One turn sends every row of this set to another row. A few are shown first. Where does it send the rows asked after them?
Zenot: [ -4 -12   8  11  10 -13   7  12  -6  -4   0  17   0   5]
gor: [ -8  12  -6   9   4   7   2   6   6  -4  18  -8   8 -12]
gedis: [-13 -12  -1   8   1  -5  11  12   7 -11  -2  13   8 -13]
gis: [10  0 -8 -1 24 -2  3 -4  6  1 -1 -3 19  4]
patun: [ -5   2  -2   6  21   8  -7   1  12   6 -10   5   9   6]
guvu: [-1  6 -7 -7 -4  9 18  4  1  2  7 -5 -7  5]
beni: [ 1  3  5 14 -4 -1 10 -8  0 -1 -7 -6 -4 18]
Vul: [-10  -3 -13  13   2 -11   2  -5 -11  -8  18  -5  12  -1]
Noda: [  4   0  -5   7  12  13  -3  -9  -6  -1   3  -4  23 -10]
binev: [ -4   0 -12  -2  15  13  -5 -20  -6  -6   8   3   6  -1]
Gibun: [ 3  4  1  4 29 11 -1 -9  2  0  4  5 -2  4]
mik: [ -6  -9 -10 -10   0   1   4   1  -4  11  -3  -1  -8 -17]
Telu: [-17  -1  -5   7  17  -9   3  -1   0  10   8  -2  10 -18]
boso: [ 10  -1   0  -2  -4  -2  -6   4   0   8 -16   3  -1 -12]
fuzes: [ -5  -6 -17   3  -8  -1   5  -6  -2 -10  -7  -1 -13 -11]
ruruv: [  0   3   1  13  14 -14   4  -8   2 -12  13  -5  -2 -14]
sefi: [  6  -1   5  16   7   0   9  -6  -1  -9 -16  -8  -6  -8]
kinim: [ -2  -3  -1   1 -13   1   6   3   3 -16   9  17   8 -10]
lut: [  6  10   0  -7  -4   0  11  -8  -1  -1  -2   7 -17  -6]
merel: [ -6  -1  -2  -2 -11   0   9  -1   2 -18   5  16   7 -12]
fozok: [ -6 -13   7  11  11 -16  12   6  -4  -5   1  17   3   1]
mif: [-12  -2 -16   1   8  11 -10  -9   4   0  -6   4  18   1]
Penid: [ 6 12 -1 12  0 -7 -9 -5  6 -6 15 -3  8  8]
zapuv: [  4   0  12   4  -2  -4   9  -2 -10 -10  11  20   1   2]
Rur: [  6   4 -15  -6  -7  -6  -1 -13 -10  -2 -10   5  -3   4]
Rok: [-5  0 -5  6 23  8 -7  6 12  3 -9  2  3  5]
Gesek: [ -2   4  -6  -3  12  -5  15 -11 -18   7  -8   3  -8  -1]
Gopa: [-11 -10   9  11 -11   0   9  -4  11   1  10   8  11  -6]
fefab: [-10   6  -4   7  -4  -9  -4   9   0  10  10   3  21   1]
sasuk: [ -2 -17   6  11  -9  -2   2  -3   0   0  19   8   3  -3]
lopet: [ -9 -12   6   5   2 -10  16  -1  18   0   9   6   6  -4]
Gezud: [-14  -9 -11  15  -5  -3   6   6  -8   4 -14   1  -4   5]
nemeg: [-13 -14  -6   6   1  -9   9  12   6 -12  -5  12   7  -9]
ses: [-11   1 -16  -3   5   8 -10  -8   9  -2  -8   4  14   3]
kovet: [ -6   3  -9  -4  10  12  -3 -23  -9  -4   5   6   7   2]
doti: [  4  -5   8   3  -3  -9   8  -3  -8 -10  13  21   3   6]
Fedis: [16 -3 -7  3 20  7 -6 -3 -3 -2  8 -4 14 -2]
zud: [ -3   0  -9   4   4   0  23  -5 -14  -7  -1 -10   1   8]
losu: [ -5   6  -4  11  12   9  14   9  -7   4 -14  -3  -8  -4]
Tuto: [-2  1 -5  4 17  4  5 -8  3  1 -6 -3 28 -4]
fegot: [  1 -19   2   6   4 -12   9  -1   8  -1  18   7  -2   0]
fekam: [  2  12  10   6   9 -12  -2   6  12   5   6   5   6 -12]
fuga: [ -3 -13   0  11  -1  -9  -4 -11  -4   8 -17  -1  -4  -4]
dudiv: [ -4   0  -1   9  13 -22  -7 -13  -1   7   4   1  10   1]
vob: [  1   0 -13 -13  -6  -2   7   6 -12  10  -1   2   7   3]
boto: [-3  7  6  5  0 -2 12  3 -7 14 -8  8 -8 11]
mel: [ -1   1   2   5  28  11  -1 -10  -7   2   4   5  -4   4]
kar: [  3   6 -13   8  -8   7  -3   8   1  -4 -17  -2  -3   1]

losu -> boto
ses -> nemeg
gor -> fefab
Now these:
beni -> zud
Noda -> Gopa
mif -> gedis

